In the rows, 128 means zero.
One turn sends every row of this set to another row. A few are shown first. Where does it send the rows asked after them?
korod: [122 130 144 134 109 137 177 118 135 139 125 134 111 152 154 121 106 118
 140 152 104 132 132 149 142 136 157 129 130 143 111 145 116 124 161 137]
revo: [134 128 137 125 117 148 176 105 127 137 137 135 109 154 151 114  98 121
 144 155 110 157 146 143 134 125 148 117 127 135 114 129 116 116 146 143]
Zanip: [147 131 134 127 127 142 170 115 103 138 120 117 123 137 132 120 130 124
 135 182 117 135 122 122 163 147 140 168 143 136 133 117 119 101 140 126]
sazi: [121 144 127 131 121 127 138 129 127 137 108 158 131 149 138 119 119 124
 130 172 145 144 128 111 136 125 157 151 133 143 147 154 119 138 166 130]
pamo: [154 139 129 140 126 138 191 118 108 126 141 143 135 132 146 102 143 143
 130 157 137 138 129 140 108 123 174 147 133 150 123 129 126 136 163 151]
luvu: [149 144 129 130 128 142 181 111 100 113 132 143 149 133 142 106 112 141
 140 168 140 141 116 127 104 135 171 160 130 155 133 125 119 128 151 137]
Zetam: [155 114 142 143 128 134 188 122 123 135 118 132 139 158 122 125 124 113
 108 174 119 131 111 144 131 153 139 135 124 125 127 143 116 125 149 141]
bimi: [143 152 132 132 141 141 181 126  93 115 123 129 150 133 142 112 127 129
 139 153 134 147 121 137 104 114 173 149 142 147 136 121 121 127 154 134]
gezu: [139 146 149 152 128 162 170 136 111 146 136 135 115 157 131 122 113 126
 137 161 147 153 113 120 127 126 154 124 138 129 167 126 124 109 162 113]
nevu: [131 121 138 142 129 133 154 117 127 151 100 117 140 146 138  98 121 116
 133 180 129 134 131 133 109 141 141 152 130 146 122 132 133  89 158 142]
zutum: [131 149 114 121 111 111 139 129 130 154 125 148 127 146 132 132 124 127
 141 167 141 132 133 124 135 113 151 154 128 138 142 157 126 129 157 135]
podi: [128 139 141 128 111 154 181 108 129 138 143 136 115 142 152 113  91 132
 141 146 106 139 138 145 126 120 164 136 134 130 111 142 124 124 149 138]
mus: [136 127 128 136 135 137 171 120  99 130 125 131 127 145 123 112 133 125
 123 183 119 136 122 117 162 136 130 171 141 132 131 125 116 107 144 137]
gorer: [145 159 139 114 129 149 165 121 112 167 152 149 120 164 131 131 136 113
 137 176 121 127 128 134 133 125 153 132 117 127 120 136 126 116 129 133]
kare: [141 146 151 142 133 164 162 126 125 148 134 140 116 155 122 130 120 120
 139 147 138 149 120 123 134 108 148 124 142 138 163 122 118 109 165 121]
tazev: [134 141 139 146 136 155 160 125 112 136 124 147 113 157 135 127 110 128
 144 154 149 149 118 115 123 128 140 123 139 130 166 117 115 107 153 127]
Bag: [132 115 137 142 139 138 158 123 121 146 110 126 144 148 147  95 133 115
 121 178 128 128 132 132 116 140 143 157 129 128 120 130 144  97 159 147]
mufi: [137 137 149 115 126 151 166 125 114 166 147 155 127 136 124 119 149 123
 149 172 116 134 120 140 128 141 161 130 116 147 121 132 138 106 138 125]
loto: [137 128 136 148 126 132 160 118 119 155 111 109 150 145 142 107 119 120
 125 174 111 137 133 126 104 130 133 154 127 138 132 125 146 103 166 139]
Motiz: [131 127 123 142 104 135 173 115 114 151 134 135 132 127 138 117 120 160
 154 182 134 140 150 146 121 126 150 144 143 117 151 143 135 126 148 118]
Sef: [133 141 123 117 130 119 153 139 130 135 109 143 120 154 135 116 107 123
 143 179 125 163 121 127 144 121 166 139 138 130 127 158 125 139 161 125]
gev: [130 135 150 124 107 148 171 120 124 133 143 132 116 154 146 106  88 128
 137 152 101 151 145 145 129 119 158 127 128 141 126 131 126 116 154 142]
rasu: [134 145 117 133 130 145 193 124 109 118 137 136 133 130 136 109 125 131
 134 158 142 148 120 125 108 118 169 157 133 152 135 120 124 137 169 145]
guzur: [151 123 136 143 124 139 192 130 126 151 121 118 128 152 121 115 112 130
 115 169 105 130  98 130 127 157 144 131 131 129 132 142 126 132 150 137]
semaz: [156 156 126 139 116 136 176 117 117 129 131 142 137 134 151 102 115 132
 130 144 133 139 117 126 121 116 177 152 124 153 126 132 131 140 166 154]
gase: [137 151 142 127 121 142 167 134 111 162 137 148 137 146 112 121 146 125
 156 173 112 133 127 137 117 129 155 127 114 125 118 127 144 120 135 123]
Vifu: [148 134 118 148 103 137 162 123 114 150 124 137 126 135 138 116 124 167
 151 171 142 139 143 131 112 120 145 146 137 110 144 142 130 127 157 118]
boma: [153 149 140 115 132 153 170 127 115 170 146 148 123 141 128 129 141 121
 147 178 114 131 129 140 116 123 160 138 116 125 135 123 145 119 133 141]
bazok: [140 138 131 147 113 135 161 116 111 157 119 133 131 142 149 106 136 163
 160 177 129 116 135 136 110 137 141 151 126 114 140 136 127 119 146 125]
Borap: [132 135 139 125 133 133 181 123 108 146 123 106 121 138 130 127 128 127
 128 174 118 143 123 121 155 134 131 170 157 135 141 130 127 108 148 133]
Nif: [156 118 137 140 128 128 193 122 130 133 116 127 132 156 123 123 116 134
 117 171 120 129 101 145 129 161 145 135 118 133 132 133 117 117 158 134]
kamem: [146 135 121 112 120 120 146 135 126 143 114 144 126 161 135 126 109 121
 134 187 150 159 133 129 140 131 153 139 131 149 130 153 121 124 167 122]
Lovi: [150 161 134 123 126 153 176 118 115 172 154 138 122 146 127 119 150 115
 144 159 135 129 110 130 127 122 163 134 123 136 135 140 123 120 132 137]
gufat: [135 124 124 150 108 135 176 112 114 146 122 148 127 121 149 118 130 161
 156 168 138 143 146 141 120 137 142 138 135 114 140 132 137 123 150 126]
Roz: [151 150 142 151 140 151 172 122 115 138 124 128 123 167 133 122 122 125
 144 163 146 141 120 123 142 116 144 134 147 148 156 109 108 113 168 128]
kot: [130 149 124 115 110 133 147 137 124 149 102 148 120 144 133 121 110 116
 128 174 134 159 131 127 136 125 149 143 121 137 138 164 117 139 157 129]

kot -> boma
korod -> bazok
Borap -> guzur
Now find these:
gev -> Motiz
Lovi -> semaz
Zanip -> Nif
Bag -> mus
gase -> bimi
mufi -> luvu
tazev -> revo
Vifu -> kare
pamo -> sazi

One turn sends every row of this set to another row. A few are shown first. Where does it send the rows asked after them?
R: [137 117 143 152 131 157 126 127 122 137 117 134 140 136 113 139 125 135
 129 147 131 139 123 130 101  98 127 115 122 115]
E: [139 133 123 121 131 123 133 138 120 119 127 101 135 124 135 110 118 159
 121 134 144 127 118 122 145 121 115 147 137 137]
W: [141 129 126 122 128 119 131 128 117 115 124 103 131 121 139 108 124 156
 132 132 149 118 112 124 146 125 115 140 127 144]
J: [138 139 128 125 130 127 133 137 125 119 124 101 140 129 137 105 125 153
 135 145 144 122 125 133 153 125 119 141 130 148]
P: [134 108 138 140 136 165 125 133 127 132 114 144 127 136 119 134 117 132
 130 149 121 136 123 120  97 114 119 117 124 114]
G: [131 127 137 127 133 117 135 144 122 121 121  98 134 129 135 112 118 154
 128 130 144 123 119 134 149 118 126 148 127 140]
X: [127 132 128 115 120 116 116 127 140 135 144 141 133 114 126 131 119 109
 131 108 117 125 140 135 132 138 148 110 126 141]
N: [130 113 143 145 137 169 123 129 137 130 124 137 129 136 120 140 139 128
 127 148 122 139 125 128 102 118 125 111 121 117]
M: [137 134 120 134 136 132 127 138 115 120 115  97 134 127 139 119 123 150
 128 136 149 124 111 127 140 124 119 155 131 136]
S: [129 138 119 123 121 123 109 113 136 124 148 142 130 116 122 125 115 111
 135 113 113 125 137 129 132 144 142 105 131 135]
D: [138 111 144 147 138 171 128 123 123 124 113 135 134 138 118 139 128 141
 128 137 126 126 122 129 101 106 118 114 122 124]
L: [139 137 118 131 135 133 130 135 110 112 125 104 130 121 134 104 116 157
 129 135 148 124 124 124 144 114 124 147 129 139]
T: [131 111 156 140 141 158 132 137 131 128 116 135 138 139 112 145 124 131
 125 141 125 133 121 134 102 108 134 113 118 121]
U: [128 141 124 118 121 120 113 110 128 134 153 138 133 108 132 122 124 109
 139 115 123 134 136 132 133 145 137 117 124 135]
K: [132 128 124 122 119 124 118 111 135 136 150 145 124 113 130 128 122 111
 138 114 114 119 137 122 124 143 139 105 136 137]
H: [127 134 122 118 122 115 109 122 134 130 137 148 135 123 136 127 125 109
 137 116 117 123 138 124 122 147 146 110 134 128]
Q: [134 111 148 143 134 162 126 131 123 123 117 139 132 147 110 141 129 133
 130 144 124 136 124 120 103 111 118 116 116 119]
F: [129 130 120 121 121 121 108 119 131 127 150 142 130 118 123 115 122 111
 137 119 123 129 141 123 125 154 136 104 125 146]

M -> N
T -> X
Now find these:
W -> D
L -> P
H -> J
S -> E

